0: [127 122 126 142 163 151  98  81  92 123 136 147 174 186 163 107 106 153
 187 158  94  90 126]
1: [140 142 134 125 119 111 100  95  94 111 134 156 181 148  79  81 112 163
 202 198 122  83 113]
2: [176 110  80  88 108 135 157 171 173 107  91 109 135 142 156 172 157 118
 121 137 138 140 169]
3: [150 154 148 138 126 106 101  95  99 111 134 159 186 152  84  80 119 163
 200 211 137  93 118]
4: [122 139 143 153 166 156 106  90 105 136 142 137 138 150 154 135  96 111
 153 193 177 114  94]
5: [188 190 126  82  91 111 124 124 132 164 175 136  72  79 105 124 134 163
 189 180 112  87 116]
6: [175 196 181 111  88 121 158 156  96  76 103 125 133 126 135 155 173 150
 121 132 142 145 154]
7: [126  86 101 115 118 123 136 153 176 147  97  91 116 132 151 177 177 124
 110 130 150 161 187]
8: [145 103 100 111 111 118 132 144 143 131 119 115 128 141 149 162 151 128
 136 151 163 173 194]
9: [104 134 151 166 169 132  89  92 113 138 142 136 138 148 166 164 111 101
 137 183 202 160  94]
10: [125 160 183 182 125  65  88 105 112 123 144 165 165 102  72  96 120 153
 175 207 210 163 107]
11: [113 152 179 181 129  65  82 106 108 127 145 166 158  91  68 100 124 150
 167 197 212 177 112]
12: [132  94 105 121 123 117 129 146 168 129  89  91 107 118 142 172 185 131
 105 122 149 170 196]
13: [102 142 176 190 147  74  81 101 114 134 161 167 135  81  76 108 128 145
 160 184 209 196 124]
14: [119 127 137 151 168 151  94  83  95 127 145 162 178 186 137  95 113 155
 186  66  70  72  63]
15: [ 94 136 172 189 175  95  82 105 121 153 171 167 110  75  93 124 139 147
 158 180 202 205 142]
16: [ 93 133 163 185 184 104  79  98 123 159 174 162 101  72  98 124 138 143
  43  46  47  50  51]
17: [109 134 151 149 104  68  84  97 116 147 171 182 131  77  86 122 145 172
 191 211 201 153 118]
18: [143 167 177 157 132 126 132 119  85  96 120 124 114 118 140 164 166 132
 115 126 146 158 155]
19: [ 91 122 150 175 193 134  77  87 122 168 189 160  87  81 111 134 140 139
 145 169 192 194 135]
20: [ 95 127 137 133 133 129 128 143 184 172  89  61  71  91 105 113 114 121
 140 163 184 170 115]
21: [102 132 148 153 160 164 156 160 176 151 118 109 105 105 102 111 119 131
 155 177 197 190 134]
22: [ 86 116 136 157 182 151  77  72 100 154 184 167 100  29  32  36  38  40
  43  46  47  50  51]
23: [ 98 126 143 166 194 163  93  83 107 161 188 188 122  91 118 143 147 138
 150 174 195 166 110]
24: [107 128 142 164 189 166  90  83 103 156 187 196 142  96 113 136 146 140
 150 179 189 154 103]
25: [166 184 153 102  93 122 136 142 161 174 163 146 120 115 131 137 119  97
 113 130 142 139 140]
26: [114 129 134 155 181 167  94  77  96 140 172 194 183 123  99 120 133 144
 159 178 168 116  95]
27: [115 147 126  73  70  95 107 105 104 126 152 172 155  95  79 106 132 146
 157 175 186 187 133]
28: [123 128 138 152 181 171  99  79  96 134 157 183 206 175 112 102 122 153
 184 186 134  93 105]
29: [123 125 129 147 175 164  98  74  91 124 145 168 196 192  32  36  38  40
  43  46  47  50  51]
30: [125 126 132 146 171 165  98  81  92 126 144 162 190 207 147  93 110 158
 193  46  47  50  51]
31: [124 119 127 143 171 163  98  80  90 124 140 151 180 201 162  99 107 156
 192 164  97  91 121]
32: [124 119 124 143 170 157  96  77  90 124 135 144 172 194 177 110 104 150
 184 150  90  92 127]
33: [123 120 125 143 165 155 101  79  89 122 134 142 162 188 186  36  38  40
  43  46  47  50  51]
34: [135 152 165 145 101  89 110 125 150 158 143 120 114 124 138 156 178 197
 146  94 105 128 145]
35: [173 171 115  76  97 137 166 156 106  80 104 121 129 139 159  59  57  56
  57  55  56  60  51]
36: [121 115 124 145 162 152 101  89  98 127 140 136 144 155 175 189 186 146
 112 100 112 127 147]
37: [109 110 123 135 159 140  93  82  96 124 135 136 134 142 163 187 196 146
  88  90 112 130 143]
38: [117 120 134 149 168 152 104  93 104 135 148 145 145 142 160 191 213 168
  99 104 132 151 156]
39: [169 190 157  91  86 126 157 152  92  69  97 113 117 121 136 165 183 148
  99 101 126 146 158]
40: [118 117 122 141 164 151  98  83  93 126 138 139 147 160 179 178 164 150
 130 106 108 123  66]
41: [184 127  85  93 119 148 161 164 131  83  94 107 123 134 157 181 180 128
  90 106 125 140 159]
42: [ 93 106 130 151 165 143  90  86 103 138 154 151 134 121 130 158 191 186
 128 107 135 161 153]
43: [ 91 111 132 153 168 140  93  88 106 141 155 157 140 117 127 157 183 193
 138 114 136 160 153]
44: [100 124 144 165 179 141  94  94 113 150 169 177 160 122 119 142 174 198
 188 159 136 128 125]
45: [ 97 131 164 171 143  91  92 112 131 135 117 113 127 156 158 108  88 109
 143 173 191 172 101]
46: [117 119 125 144 165 151  98  79  91 125 138 145 159 175 174  52  58  63
  63  60  59  62  61]
47: [102 127 146 167 182 142  95  95 114 151 171 180 164 124 119 140 173 200
 195 166 136 124 121]
48: [192 173 103  81 109 146 165 155  95  74 102 121 129 128 147 170 176 135
 113 127 134 143 160]
49: [104 115 133 152 165 127  78  82  98 135 154 172 167 126 100 115 140 184
 204 178 107  80  96]
50: [106 115 132 151 164 124  76  83  99 134 154 172 179 142  98 107 133 176
 211 188  98  78 104]
51: [102 127 138 144 150 153 148 152 174 147 106  97 105 104  94 101 111 133
 156 175 176 168 126]
52: [113 116 129 150 163 119  80  82  99 128 144 164 185 164 104  87 120 167
 211 183  90  76 108]
53: [122 120 137 155 166 122  81  89 109 131 145 164 188 182 117  93 119 171
 211 186 101  86 121]
54: [124 123 138 156 163 119  83  91 107 131 143 158 191 185 125  91 112 168
 208 185 105  91 125]
55: [122 124 140 152 160 111  83  91 105 133 139 154 184 188  32  36  38  40
  43  46  47  50  51]
56: [102 108 120 129 143 165 152  97  59  89 127 156 187 148  89  80 101 126
 141 142 153 171 182]
57: [121 127 136 151 146  97  78  92 105 128 130 136 166 182 145  93 102 151
 189 184 114  90 120]
58: [134 138 148 157 148 102  93 103 121 132 139 146 171 192 162 110 112 156
 199 191 129 101 127]
59: [123 129 143 149 136  90  80  93 111 126 127 134 156 176 160 106 105 144
 183  46  47  50  51]
60: [133 141 153 159 138  90  90 106 118 133 136 141 163 184 173 121 111 145
 188  46  47  50  51]
61: [ 90  75  99 129 156 148  85  64  75 108 126 143 169 173 126  94 105 134
 159 155 141 153 184]
62: [130 146 155 155 118  78  88 108 119 127 131 129 148 171 177 136 114 136
 174  46  47  50  51]
63: [137 151 164 159 117  79  98 115 127 131 130 132 152 168 182 151 124 145
 177 180 134 106 124]
64: [122 131 139 151 139  93  80  96 108 128 129 134 161 178 150 103 105 149
 186 182 116  91 120]
65: [132 151 172 172 117  74  94 120 145 167 176 157 119 106 117 130 144 176
 167 124  91 101 128]
66: [138 152 168 150  96  75 100 119 133 139 127 122 134 149 171 169 148 152
 157 143 108 103 120]
67: [ 97 111 125 138 153 170 143 102  95 125 139 137 138 155 183 184 124  98
 124 151 164 171 164]
68: [148 159 154 143 113  94  96 100 101 115 130 151 174 143  90  95 122 164
 189 197 140  98 116]
69: [100 118 136 127 121 148 165 142  77  78 110 144 173 164 106  92 120 144
 153 153 167 185 183]
70: [133 160 172 149  85  77 107 126 149 148 132 118 114 128 141 162 189 204
 139  91 101 119 135]
71: [131 156 168 142  80  72 104 127 147 147 127 110 109 119 131 157 184 205
 133  84  94 122 137]
72: [136 160 175 147  86  78 109 139 155 159 140 119 107 122 136 155 191 207
 142  89 108 128 144]
73: [137 158 172 146  89  77 111 133 160 165 145 117 106 114 129 155 187 207
 144  89 107 133 146]
74: [105 136 155 147 141 139 138 148 178 178 108  76  90 115 105 101 100 109
 132 153 168 162 120]
75: [139 161 171 138  82  82 111 134 160 175 157 116  91 102 123 150 183 205
 151  97 108 130 148]
76: [139 160 171 136  81  79 110 133 157 178 171 119  90  95 120 150 183 204
 158 100 110 131 149]
77: [196 162  96  86  96 132 160 168 126  80  95 105 111 127 154 176 156 111
 108 121 135 148 168]
78: [136  90  92 101 109 139 165 176 141  83  97 108 129 153 159 101  74  87
 114 126 129 145 171]
79: [124 107 112 123 143 172 157 111  94 122 131 114 103 123 153 162  59  66
  63  56  55  61  66]
80: [155 173 167 112  68  85 115 126 151 183 187 130  72  90 119 151 175 212
 189 124 108 126 150]
81: [152 173 157  93  61  81 113 120 146 178 184 131  68  84 114 142 170 208
  43  46  47  50  51]
82: [159 177 154  86  59  84 117 123 144 178 189 132  71  84 114 142 171 207
 202 141 102 115 141]
83: [168 183 146  79  63  96 117 126 145 178 187 140  75  86 118 142 167 205
 213 155 104 113 145]
84: [166 178 121  64  60  88 111 115 134 168 176 125  67  74 105 134 158 191
 206 157  92 101 133]
85: [182 184 126  67  67 104 121 125 141 175 185 135  70  82 113 136 156 195
 218 172 106 100 135]
86: [189 186 112  60  68 103 126 122 138 172 180 134  74  84 113 134 152 188
 216 185 106  95 130]
87: [191 188 113  61  71 106 125 121 137 171 177 134  77  81 113 135 151 186
 215 194 108  90 127]
88: [198 199 115  65  82 114 133 131 145 179 180 136  81  92 121 142 153 186
 218 205 120  97 131]
89: [195 195 120  69  85 114 130 129 138 173 182 132  80  89 119 140 152 186
 217 204 123  94 128]
90: [127 122 121 136 154 131  85  80 101 147 174 173 110  70  91 130 167 195
 170 120 109 128 157]
91: [189 194 125  63  74 107 126 123 132 166 168 117  73  29  32  36  38  40
  43  46  47  50  51]
92: [187 202 138  71  75 113 128 130 141 169 170 119  76  86 111 130 139 176
 206 196 118  88 119]
93: [183 199 146  77  70 105 124 125 139 164 159 113  69  87 112 123 138 169
 203 185 111  82 118]
94: [104 132 139 123 116 146 169 164 105  84 111 134 163 168 113  81 101 136
 161 174 175 187 169]
95: [178 203 174  97  70 100 132 135 152 172 160 108  75  92 116 131 142 176
 203 182 107  90 123]
96: [ 90 118 129 127 138 168 161 112  91 118 134 124 125 145 168 150 101  96
 132 159 170 182 155]
97: [163 193 193 124  72  90 120 137 159 179 156  98  76  92 116 131 142 178
 202 167  99  92 121]
98: [121  75  89 100 105 113 117 110 109 123 146 153 151 111  90 108 133 158
 164 152 141 154 191]
99: [161 183 199 157  81  83 117 138 172 190 163  93  75 104 124 137 153 188
 201 150  94  99 134]
100: [145 170 189 160  83  66 101 128 163 183 150  85  69  90 115 124 145 182
 189 131  85  97 131]
101: [193 147  91  87 101 133 162 174 134  86  98 104 115 130 154 174 171 124
 116 118 129 142 167]
102: [106 132 149 141 129 147 173 166 106  91 119 138 164 162 100  75  97 124
 141 155 170  50  51]
103: [131 152 171 168 111  61  88 116 157 189 163  90  63  93 116 131 155 186
 167 103  89 109 133]
104: [183 139  79  82  95 126 155 169 132  84  96 102 108 127 146 167 165 117
 106  55  54  60  66]
105: [135 153 176 175 127  70  90 118 159 196 186 115  69  93 124  36  38  40
  43  46  47  50  51]
106: [128 141 162 172 121  65  86 108 147 186 187 120  64  83 117 144 171 192
 143  95 105 126 144]
107: [130 136 134 136 142 162 154 113  94 118 144 144 149 151 124  81  90 124
  43  46  47  50  51]
108: [107  89 108 125 115 115 138 157 168 126 101 100 105 118 143 173 190 153
  97 105 132 168 203]
109: [174 172 119  85  88 123 160 167 129  95 109 120 118 132 153 174 161  96
 100 113 126 128 135]
110: [119 118 131 152 161 130  81  83 103 148 174 179 109  68  92 138 173 202
 159 106 112 140 161]
111: [127 144 166 154  89  57  88 112 133 172 194 164  80  73  32  36  38  40
  43  46  47  50  51]
112: [122 146 164 137  75  57  93 108 129 165 188 161  74  68 103 143 180 210
 170 107 111 131 153]
113: [102 135 167 166 125  78  92 115 133 138 120 112 117 148 154 107  87 110
 146 170 186 168 103]
114: [129 149 158 113  55  63  99 110 124 159 181 166  84  68  97 131 166 206
 196 132 107 125 142]
115: [179 181 126  74  82 129 169 167 123  91 114 128 124 128 155 170 162 129
 128 137 140 142 154]
116: [ 86  93 108 105 105 131 154 150 101  81 105 118 119 119 135 164 189 171
 118 118 139 164 185]
117: [174 182 139  74  66  99 125 128 133 164 190 182 108  81 107 141 163 197
 224 215 142 109 133]
118: [179 182 120  66  74 104 122 127 132 161 187 177 103  83 105 137 157 191
 221 228 159 107 124]
119: [111 135 135 129 136 151 154 154 172 157 112  98  93 103 100 103 113 129
 157 179 188 169 127]
120: [180 168  88  57  77 110 122 117 120 151 178 164  99  76  97 129 147 169
 197 222 188 108 112]
121: [ 79  97 112 138 159 135  85  82  96 129 141 148 154 167 157 117 110 133
 156 166 165 174 178]
122: [129 145 153 159 141  93  94 110 134 159 164 143 129 139  42  50  54  58
  64  70  71  64  62]
123: [105 128 130 124 125 152 178 167 111  88 113 140 152 163 115  70  82 112
 136 153 173 185 152]
124: [146 123  84  87 103 126 127 118 121 153 173 164 103  86 106 134 143 156
 174 194 203 184 155]
125: [124 101  83  87 102 119 123 112 115 149 169 151  97  84 102 132 139 153
 164 183 196 196 174]
126: [102  85  90  94 107 118 119 113 116 150 170 151  98  82 108 131 141 152
 163 180 187 202 205]
127: [ 90  76  91 104 112 118 115 106 117 150 168 150  93  84 106 130 142 152
 159 165 177 200 215]
128: [ 89  80  99 113 116 123 116 109 121 157 171 149  96  89 117 133 151 160
 158 161 172 196 228]
129: [129 145 166 166 119  79  98 118 148 175 177 150 108 103 114 126 142 169
 179 138  64  70  77]
130: [ 99  78  99 118 127 111 102 104 121 155 169 142  89  85 108 133 151 159
 156 148 151 175 213]
131: [115  85 106 126 130 114 105 107 127 161 173 146  94  90 115 144 159 169
 162 151 150 175 212]
132: [122  84 102 120 124 104  98 101 120 158 166 137  87  84 114 136 158 164
 155 142 135 162 202]
133: [136 143 159 162 132  94 101 114 129 147 162 170 142  91  86 124 157 185
 169 115 104 120 150]
134: [142  95 100 113 110  92  89  96 118 159 165 128  72  80 107 134 156 174
 155  46  47  50  51]
135: [179 147  85  71  88 120 156 168 156 103  98 108 115 134 158 173 154 117
 118 126 133 139 157]
136: [137 134 127 114 118 142 164 148  95  87 111 132 163 159 112  95 116 155
 165 128 103 100 126]
137: [121  79  93 106 106 113 134 155 178 144  89  78 101 128 154 178 172 112
 101 122 138 148 173]
138: [138 165 186 162  92  71 109 132 154 157 138 115 115 129 140 137 132 150
 181 200 162  94 100]
139: [124  85 102 114 113 122 139 158 184 153  96  83 104 131 160 169 164 106
  87 103 128 150 178]
140: [133 139 139 143 152 164 142 104 105 134 140 140 149 157 142 108 100 133
 170 183 136  91 102]
141: [ 92  88 113 143 167 149  91  79  96 130 140 149 168 177 139 104 113 146
 168 161 149 162 188]
142: [129 144 165 171 118  66  88 111 148 184 182 120  71  88 118 141 165 186
 149 106 105 119 139]
143: [142 159 182 171 110  73 100 125 153 179 169 136 111  29  32  36  38  40
  43  46  47  50  51]
144: [136 160 179 176 120  73  97 122 155 180 179 151 112 107 116 125 142 172
 183 136  47  50  51]
145: [135 144 159 170 159 113  95 106 119 153 174 177 136  84  92 130 160 194
 160 106 102 124 146]
146: [133 150 170 172 124  72  91 115 141 166 185 181 128  90  96 122 154 179
 157 100  89 106 134]
147: [138 133 123 121 126 149 163 140  91  93 123 149 170 154 106  94 119 159
 163  53  54  60  65]
148: [139 153 177 180 142  90  98 119 139 163 189 203 170  96  99 136 177 194
 141  99 113 135 155]
149: [121 140 161 165 129  77  89 105 120 143 165 192 167  90  84 127 167 175
 114  80 105 128 145]
150: [194 139  94 101 114 131 152 159 131  83  93 113 127 126 143 173 186 133
  95 111 133 155 180]
151: [ 93 112 127 128 132 149 160 124  66  79 117 154 184 161  84  72  93 122
 138 142 155 174 174]
152: [113 129 152 159 135  82  85  98 113 136 150 174 184 136 106 126 146 133
  99  99 118 141 144]

[114  55  69  93 111 120 117 106  99 113 145 165 166 114  85 104 131 155
 158 152 151 166 203] 98
[133 145 163 171 158 111 100 106 119 143 166 179 143  80  86 124 164 196
 159 106  98 120 145] 145
[140 149 158 168 165 151 119  89  79  98 119 125 126 137 150 162 160 127
 110 118 138 150 159] 18
[106 122 145 149 119  75  75  94 108 141 171 184 137  71  82 120 152 186
 196 193 158 127 132] 17
[122 141 163 153  99  71  95 115 135 165 179 153  85  66  32  36  38  40
  43  46  47  50  51] 111
[108 121 135 131 130 155 177 168 106  82 106 136 175 177 117  95 121 145
 151 163 182  67  75] 102
[129  88  87 103 115 136 158 167 164  99  80  97 134 167 172 128  96 112
 143 153 146 155 171] 78
[ 84  64  89 125 162 160  85  57  68 104 125 145 172 172 118  88 104 134
 155 151 143 163 196] 61
[107 127 140 154 177 149  91  87 110 141 142 129 124 144 174 162 104  92
 133 176 191 138  85] 9
[103 109 134 151 127  67  71  88 106 141 168 186 133  68  80 117 149 186
 205 191 141 122 139] 17
[126  82  88 106 135 176 190 167  99  80 100 108 122 145 164 147 100  90
 118 138 146 173 200] 78
[144 132 114 115 131 169 173 133  86  91 117 138 158 159 123 102 114 139
 162 148 105  97 127] 136
[126 136 132 138 154 168 148 109  95 124 140 144 149 163 137 104  96 131
  61  69  68  61  58] 107
[125 125 131 146 161 144 101  89  98 128 141 145 151 156 171 172 158 153
 142 109 104 117  66] 40
[121 144 166 176 151  90  88 110 137 161 162 140 136 151  32  36  38  40
  43  46  47  50  51] 122
[131 132 131 136 160 167 110  81  94 126 130 112 107  43  48  51  48  47
  54  46  47  50  51] 22
[143 152 161 155 140 142 133 103  76  93 113 116 121 128 145 166 145 112
  94 107 125 139 142] 18
[124 123 128 143 177 175 106  69  71 108 118 118 121 130 141 154 131  97
  96 113 131  50  51] 40
[114 132 154 171 141  90  91 111 126 145 152 160 165 173 185 146  56  62
  68  71  66  62  64] 46
[141 151 162 170 183 163 109  82  78 109 120 119 119 129 156 173 165 123
 110 128 145 160 162] 18
[172 192 159  99  76 110 142 152 168 174 160 145 126 115 125 133 118  99
 113 125 135 138 147] 25
[141 154 164 172 164 147 119  89  78  94 115 120 117 129 149 169 165 124
 107 120 142 153 160] 18
[ 99 112 129 150 177 136  84  91 114 151 167 148  87  83 114 138 138 127
 133 154 176 177 129] 19
[183 130  73  73  91 132 159 181 180 113  82  98 126 144 168 188 163 112
  43  46  47  50  51] 104
[ 83 103 120 123 138 170 173 135  98 103 115 124 134 159 173 141  98  96
 122 151 178 198 166] 96
[113 137 130 101  82 100 121 128 130 130 123 117 125 136 148 150  38  40
  43  46  47  50  51] 79
[167 108  81  93 116 137 156 172 177 109  87 100 127 142 161 169 151 108
 111 133 149 153 166] 2
[113 108 100  91  90 111 129 127 121 118 115 108 111 127 150 153 130 105
 115 131 147 160 160] 8
[137  85  92 112 129 160 186 188 140  85  97 117 139 162 168  59  63  57
  51  55  47  50  51] 35
[106 110 117 127 145 160 124  90  84 121 143 146 143 147 173 178 116  88
 120 150 160 156 154] 67
[133 146 166 168 133  86  95 113 146 183 177 120  84 106 132  55  50  48
  52  56  59  64  68] 105
[105  90 111 137 155 145 117 103  96 120 143 162 178 159 116 116 132 161
 177 169 157 172 195] 141
[133 137 148 160 165 135 109 100 105 141 164 177 140  89  93 124 158 189
 159 110 108 124 147] 145
[116  75  94 121 137 136 115 101  97 124 148 169 178 135  96 109 137 166
 172 159 146 162 200] 98
[137  78  79  98 118 152 177 186 141  66  84 108 141 167 168 113  80  96
 127 141 144 163 193] 78
[185 196 146  82  82 122 154 159 167 152 147 145 127 111 118 144 151 121
 100 106 123 137 155] 25
[105 133 146 146 150 151 160 170 169 133 115 112  98  93  47  46  48  56
  64  68  61  57  61] 122
[ 77  83 107 134 146 120  85  78  86 115 134 155 175 152 100  94 120 158
  43  46  47  50  51] 107
[132 143 153 158 140 105 107 118 126 143 156 169 142  95  95 127 159 183
 160 113 108 129 151] 133
[188 183 106  64  82 141 181 165  97  67  96 113 119 130 150 174 164  50
  53  58  61  63  67] 104
[128  78  73  89 104 120 130 117 113 130 155 177 170 117  94 117 141 161
 164 168 173 191 216] 98
[ 79  95 114 121 121 134 152 158 120  84 100 116 130 143 166 183 182 142
 105 124 140 170 184] 116
[100  97 118 141 155 140 109 101 108 133 143 155 171 153 107 108 131 165
 181 174 162 173 182] 141
[112 143 149 153 170 206 197 140  92 111 143 159 142  87  71  98 117 139
 165 188 210 185 119] 21
[150 175 174 117  84  97 125 132 136 147 162 183 180 107  69  92 111  53
  52  57  61  66  68] 122
[106 140 166 181 174 121 103 121 143 140 119 111 143 167 146  87  81 112
 154 186 207 185 108] 45
[117 135 142 154 175 166 109  89 107 140 144 133 129 151 168 145  93 101
 145 190 182 118  90] 4
[134 144 151 160 143  98 101 121 135 146 150 135 134 148  52  59  59  51
  52  57  61  65  70] 122
[100  90 113 140 156 137 102  93  96 125 149 170 187 161 106 108 135 173
 188 174 157 171 192] 141
[123  79  90 107 120 130 145 157 185 150  95  85 106 134  52  58  56  52
  54  59  62  68  74] 122
[ 99 125 142 134 133 161 186 172  95  71 109 147 190 187 113  82 107 139
 159 175 193  50  51] 102
[137  79  75  90 106 128 153 170 159  86  74  97 138 175 173 117  88 113
 140 147 135 146 175] 78
[ 92 124 146 160 180 138  87  93 114 141 144 132 138 158 184 173 113  89
 131 172 199 179  99] 9
[115  68  84 114 131 131 118 103 101 118 146 172 171 128  92 107 133 165
 169 160 146 166 203] 98
[129 149 170 170 130  83 101 125 163 189 172 110  73  93 119  46  49  53
  59  65  69  71  64] 105
[ 89 121 149 172 183 125  76  88 119 161 179 157  99  95 117 129 134 138
 147 170 192 194 135] 19
[168 127  82  81  97 136 162 179 168 107  84 103 132 150 163 170 150 112
  59  65  69  74  68] 104
[170 185 146  94  90 117 142 146 158 162 149 138 127 120 122 131 131  91
  88 101 113 122 137] 25
[104  72  92 119 137 132 106  88  90 115 142 165 172 135  90 103 130 163
 172 153 141 158 190] 98
[172 109  70  81 104 133 158 181 195 137  86  97 120 147 171 190 183 125
 110 125 139 153 175] 2
[136 151 158 140  88  71 103 120 126 155 180 156  87  82  51  58  58  52
  52  57  61  65  67] 111
[101 125 150 172 173 110  93 112 129 146 159 153 108  89 107 119 129 137
  58  61  62  67  73] 16
[122 111 117 134 166 185 118  78  82 119 124 108 104 123 151 167 146 102
 105 126 146 167 176] 67
[131 147 166 167 119  81 105 128 157 170 164 142 112 110 121 133 149 168
 168 131  61  69  76] 129
[149 152 166 160 111  83 110 132 152 164 155 129 111  44  51  60  59  50
  50  56  61  67  73] 143
[153 178 187 153  98  93 126 141 147 148 160 187 183 110  82 110 142 174
 169 145 124 124 134] 133
[ 98 103 110 130 155 163 126  89  89 118 136 137 135 157 187 180 106  79
 113 142 158 162 159] 67
[110 115 109  94  88 108 131 137 125 115 114 114 124 137 144 141 127 120
 133 151 169 184 179] 8
[121  96 104 125 158 189 165 109  85 111 123 113 109 131 161 166  38  40
  43  46  47  50  51] 79
[108  91 108 128 156 189 148  78  56  99 134 163 188 177 112  93 115 146
 162 164 165 190 212] 56
[128 128 133 148 182 174  96  66  76 112 117 111 109 123 148 167 149 108
 105 125 147  50  51] 40
[ 94 102 112 122 145 166 138  92  86 118 134 131 129 148 177 178 101  70
 101  46  47  50  51] 79
[179 168  95  65  81 127 165 176 139  77  89 106 120 139 159 174 151 105
  43  46  47  50  51] 104
[176 195 155  91  76 114 144 155 173 179 160 137 114 116 136 139 116  89
 105 121 136 141 149] 25
[ 75  98 124 145 148 104  80  86  95 117 134 153 176 170 114  97 118 150
  43  46  47  50  51] 107
[105 103 110 127 159 179 130  87  79 118 139 139 143 160 190 189 111  73
 107 138 149 155 164] 67
[195 130  72  75 100 142 167 175 125  63  77  96 114 123 153  36  38  40
  43  46  47  50  51] 35
[139 163 176 156 100  87 117 127 129 139 156 175 166 100  75 110 142 175
 170 129 105 109 129] 133
[113  64  89 111 121 116 109 101  95 121 142 162 167 130 100 109 122 147
 152 149 143 158 191] 98
[ 71  62  86  95 100 124 155 165 127  63  73  93 117 141 168 186 163  97
  43  46  47  50  51] 104
[112 131 153 159 138  92  92 105 122 138 142 161 174 136 110 124 140 132
 107 111 130 126 130] 152
[ 89  96 109 126 156 177 140  86  79 116 136 134 130 151 182 182 112  76
 112  46  47  50  51] 79
[ 74  88 106 113 117 142 163 167 118  73  92 112 129 137 160 187 199 152
  99 116 157 192 209] 116
[140 130 115 111 125 163 176 144  83  79 112 141 174 166 109  88 111 155
 167  46  47  50  51] 147
[148  90  88 108 124 157 180 196 160  78  91 117 156 180 171  36  38  40
  43  46  47  50  51] 35
[108 139 148 163 184 194 144 112 114 123 126 136 153 136  85  79  95 125
 158 190  47  50  51] 140
[ 87  89 100 109 116 144 169 171 118  75  95 111 127 137 157 187 196 156
 103 113 150 186 209] 116
[113  52  78 100 117 121 114 101  91 118 141 164 165 118  85 103 126 157
 159 152 143 159 198] 98
[175 164  98  71  87 132 168 174 132  78  92 113 129 146 155 163 147 114
  61  57  55  60  66] 104
[122 126 136 152 180 167  96  79  96 135 160 183 192 158 108 107 130 161
 180 174 130 100 114] 28
[113  61  85 108 125 123 108  96  92 122 146 167 158 110  85 107 133 163
 160 145 137 155 192] 98
[144  86  90 111 131 165 193 192 132  79  99 122 143 167 170  36  38  40
  43  46  47  50  51] 35
[140  78  71  88 101 126 155 170 161  87  69 101 145 179 167 107  87 113
 141 143 134 145 177] 78
[148 157 165 141  98  98 128 139 144 137 144 166 162 107  91 119 146 160
 156 132 118 121 137] 133
[113 148 129  73  66  94 116 118 120 134 145 154 137  89  80 107 131 144
 155 174 194 201 140] 27
[166 144 104  91 106 145 177 174 114  78 100 130 157 181 190 167 128 105
 107  46  47  50  51] 104
[139 130 118 106 124 158 176 154  87  77 109 137 173 167 110  88 113 157
 164 115  92 102 134] 136
[119  86  96 107 117 127 143 155 183 150  97  87 107 134  50  55  54  53
  57  63  67  71  71] 122
[ 93 122 135 124 133 169 175 132  83  96 117 128 136 156 170 138  95  96
 123 151 177 195 158] 96
[103 128 145 161 179 147  92  93 113 144 146 131 131 154 177 168 109  89
 134 179 199 155  91] 9
[123 111 116 135 167 187 133  85  90 122 129 115 103 126 158 174 146 106
 111 131 152 175 185] 67
[102  87 107 133 150 138 108  92  94 121 146 170 184 150 103 105 134 170
 179 167 150 164 189] 141
[118 132 161 170 144  91  88 106 120 138 152 174 188 168 132 127 141 127
 103 115 133 150 153] 152
[114  81  97 109 118 128 140 156 183 146  84  75  91 117 148 175 179 121
  95  66  70  70  62] 104
[185 140  82  85 106 147 176 180 132  79  91 107 121 131 146 169 162 113
  59  66  69  71  64] 104
[ 89 103 117 136 164 188 151  98  87 122 142 142 139 157 186 186 116  86
 119 155 176 184 172] 67
[ 94 125 134 129 128 137 143 148 181 165  82  58  79 104 117 119 109 114
 138 162 184 173 124] 20
[131  79  88 108 129 166 190 178 112  70  92 112 129 152 164 139  96  91
 121 138 148 167  51] 78
[127 134 125 130 154 182 158 108  86 116 137 144 151 164 130  98  95 134
  43  46  47  50  51] 107
[130 126 117 125 147 175 159 119  98 110 127 139 151 166 134  97  92 130
  58  61  61  66  51] 107
[133  79  76  94 106 130 157 169 161  86  75  99 141 177 183 131  93 109
 141 149 137 149 178] 78
[146 163 163 144 105  86 113 128 137 134 130 132 144 159 165 161 145 153
 162 152 119 111 130] 66
[137 135 121 117 137 174 179 138  82  90 122 148 173 168 113  88 110 156
 179 144  96  96 126] 136
[132 159 120  71  70 101 127 124 123 141 167 184 163 107  95 120 148 160
 169 183 202 211 175] 27
[135 141 138 134 148 167 146 105 104 133 145 153 161 154 130  99  96 116
 148 160 123  87  96] 140
[192 180 112  80 104 150 175 153  87  74 106 123 131 138 150 167 168 126
 107 116 134 146 162] 48
[ 79 108 125 125 142 176 176 127  82 100 120 129 137 162 174 132  78  86
 125 158 184 202 158] 96
[126 133 145 154 170 158 101  86 102 135 158 182 200 163 107 104 126 158
 182 177 129  96 109] 28
[132 135 131 139 162 182 150  99  96 128 140 145 156 164 144 104  95 130
 167 182 137  93 104] 140
[119 106 114 133 166 187 133  82  85 118 129 122 116 133 151 161 141 112
 118 118 135 155 164] 67
[123 120 123 137 150 116  90  94  94 135 164 176 125  77  96 135 165 180
 172 121 103 122 145] 90
[101 122 139 137 138 155 169 158  96  83 120 154 180 169 109  90 117 150
 163 168 181  64  70] 102
[125 133 129 131 146 176 166 121  99 114 129 136 153 155 121  91 101 137
  59  65  69  70  63] 107
[127 114 116 134 157 151 109  99 104 120 127 134 150 170 184 169 148 142
 138 115 111 123  72] 40
[165 187 183 125  87 122 161 148  85  73 105 117 121 125 144 169 176 139
 105 112  47  50  51] 104
[139 141 150 148 116  88 108 125 133 123 120 127 151 170 178 142 117 139
 171 174 134 113 133] 63
[110 105 109 128 157 173 123  80  75 111 133 139 147 165 189 169 106  76
  43  46  47  50  51] 79
[109 108 115 134 154 160 117  83  83 116 134 139 148 167 191 167 102  77
  55  61  63  66  65] 79
[141 146 153 155 112  80 106 126 151 173 181 148  85  94 130 163 185  50
  52  58  61  65  70] 16
[142 147 135 130 150 174 154 110  97 119 133 140 151 158 144 114 110 134
 158 171 136 103 113] 140
